128 stands for zero in the data rows.
Some points, one per row:
[97, 166, 118, 147, 110, 129, 156, 149, 145, 152, 104, 149]
[147, 110, 122, 98, 110, 144, 107, 100, 94, 104, 152, 101]
[147, 111, 97, 98, 110, 127, 107, 100, 94, 152, 152, 101]
[97, 130, 99, 147, 110, 105, 156, 100, 145, 104, 152, 101]
[97, 146, 83, 98, 110, 106, 156, 100, 145, 104, 152, 101]
[147, 93, 104, 98, 110, 138, 107, 100, 145, 104, 152, 101]
[147, 119, 168, 98, 110, 158, 107, 149, 145, 152, 104, 149]
[147, 131, 93, 98, 110, 134, 107, 100, 94, 152, 152, 101]
[147, 155, 131, 147, 160, 165, 107, 100, 145, 104, 152, 101]
[147, 123, 157, 147, 160, 152, 107, 149, 145, 152, 104, 149]
[97, 148, 142, 147, 160, 113, 156, 149, 145, 104, 104, 149]
[147, 128, 119, 98, 160, 164, 107, 100, 145, 104, 152, 101]
[97, 127, 85, 147, 110, 100, 156, 100, 145, 104, 152, 101]
[147, 162, 125, 98, 110, 164, 156, 149, 145, 152, 104, 149]
[97, 170, 124, 98, 110, 172, 156, 149, 145, 152, 152, 149]
[147, 101, 126, 147, 110, 118, 107, 100, 145, 104, 152, 101]
[147, 117, 149, 147, 160, 141, 107, 149, 145, 104, 152, 149]
[97, 152, 105, 98, 110, 131, 156, 149, 94, 152, 104, 149]
[147, 133, 196, 147, 160, 150, 107, 149, 145, 152, 104, 149]
10 more points follow, each with its number after it:
[147, 113, 154, 147, 160, 154, 107, 100, 145, 104, 104, 149] 0
[147, 132, 162, 147, 110, 121, 156, 149, 145, 152, 104, 149] 1
[147, 135, 105, 98, 160, 145, 107, 100, 145, 104, 152, 101] 2
[97, 130, 99, 147, 110, 109, 156, 149, 145, 104, 152, 101] 3
[97, 135, 114, 147, 110, 78, 107, 100, 145, 104, 152, 101] 4
[147, 136, 161, 147, 110, 109, 156, 149, 94, 152, 104, 149] 5
[147, 124, 125, 98, 110, 146, 107, 100, 145, 104, 152, 149] 6
[147, 133, 123, 98, 110, 149, 156, 149, 145, 152, 152, 149] 7
[97, 119, 113, 147, 110, 88, 156, 149, 94, 152, 104, 149] 8
[147, 106, 140, 147, 110, 104, 156, 149, 145, 152, 104, 149] 9
Which three of these numbered points are nearest to each point below, looking only along the 2 directions in which the first points spread most? Their numbers follow each, nearest first.
[147, 136, 133, 98, 110, 151, 107, 100, 94, 152, 152, 149] > 6 2 7
[147, 148, 164, 147, 110, 146, 156, 149, 94, 152, 104, 149] > 1 5 9
[147, 111, 117, 98, 110, 123, 107, 100, 145, 104, 152, 101] > 2 6 4
[97, 139, 113, 98, 110, 124, 156, 149, 94, 152, 104, 149] > 8 7 9
[97, 111, 112, 147, 110, 99, 156, 149, 94, 152, 152, 101] > 3 4 8
[147, 152, 130, 98, 160, 172, 156, 149, 145, 104, 152, 149] > 9 7 5
Now 10 new points, numbered from 0 again:
[147, 110, 149, 147, 160, 149, 107, 100, 145, 104, 152, 101] 0
[97, 89, 130, 147, 160, 101, 107, 100, 145, 104, 152, 101] 1
[147, 126, 143, 98, 160, 178, 107, 149, 145, 152, 152, 101] 2
[147, 97, 135, 147, 110, 91, 107, 100, 145, 104, 104, 101] 3
[97, 152, 95, 147, 110, 124, 156, 100, 94, 104, 152, 101] 4
[147, 99, 124, 98, 110, 133, 107, 100, 94, 152, 104, 101] 5
[97, 113, 121, 147, 110, 94, 107, 100, 94, 104, 104, 101] 6
[147, 73, 153, 98, 110, 115, 107, 100, 94, 152, 104, 101] 7
[97, 180, 122, 147, 160, 162, 156, 149, 145, 152, 152, 149] 8
[147, 117, 133, 147, 110, 123, 107, 100, 145, 104, 104, 101] 9
The same question for these:
[147, 111, 140, 147, 160, 130, 107, 100, 145, 104, 152, 101] > 0 7 5
[147, 90, 177, 98, 110, 135, 107, 149, 145, 152, 104, 149] > 2 9 7
[147, 116, 112, 98, 160, 138, 107, 100, 145, 104, 152, 101] > 3 1 7
[147, 149, 136, 147, 110, 131, 156, 149, 94, 152, 104, 149] > 8 2 9
[147, 109, 138, 147, 110, 91, 107, 100, 145, 104, 104, 101] > 5 3 9
[147, 85, 126, 147, 160, 128, 107, 100, 145, 104, 152, 101] > 0 7 3
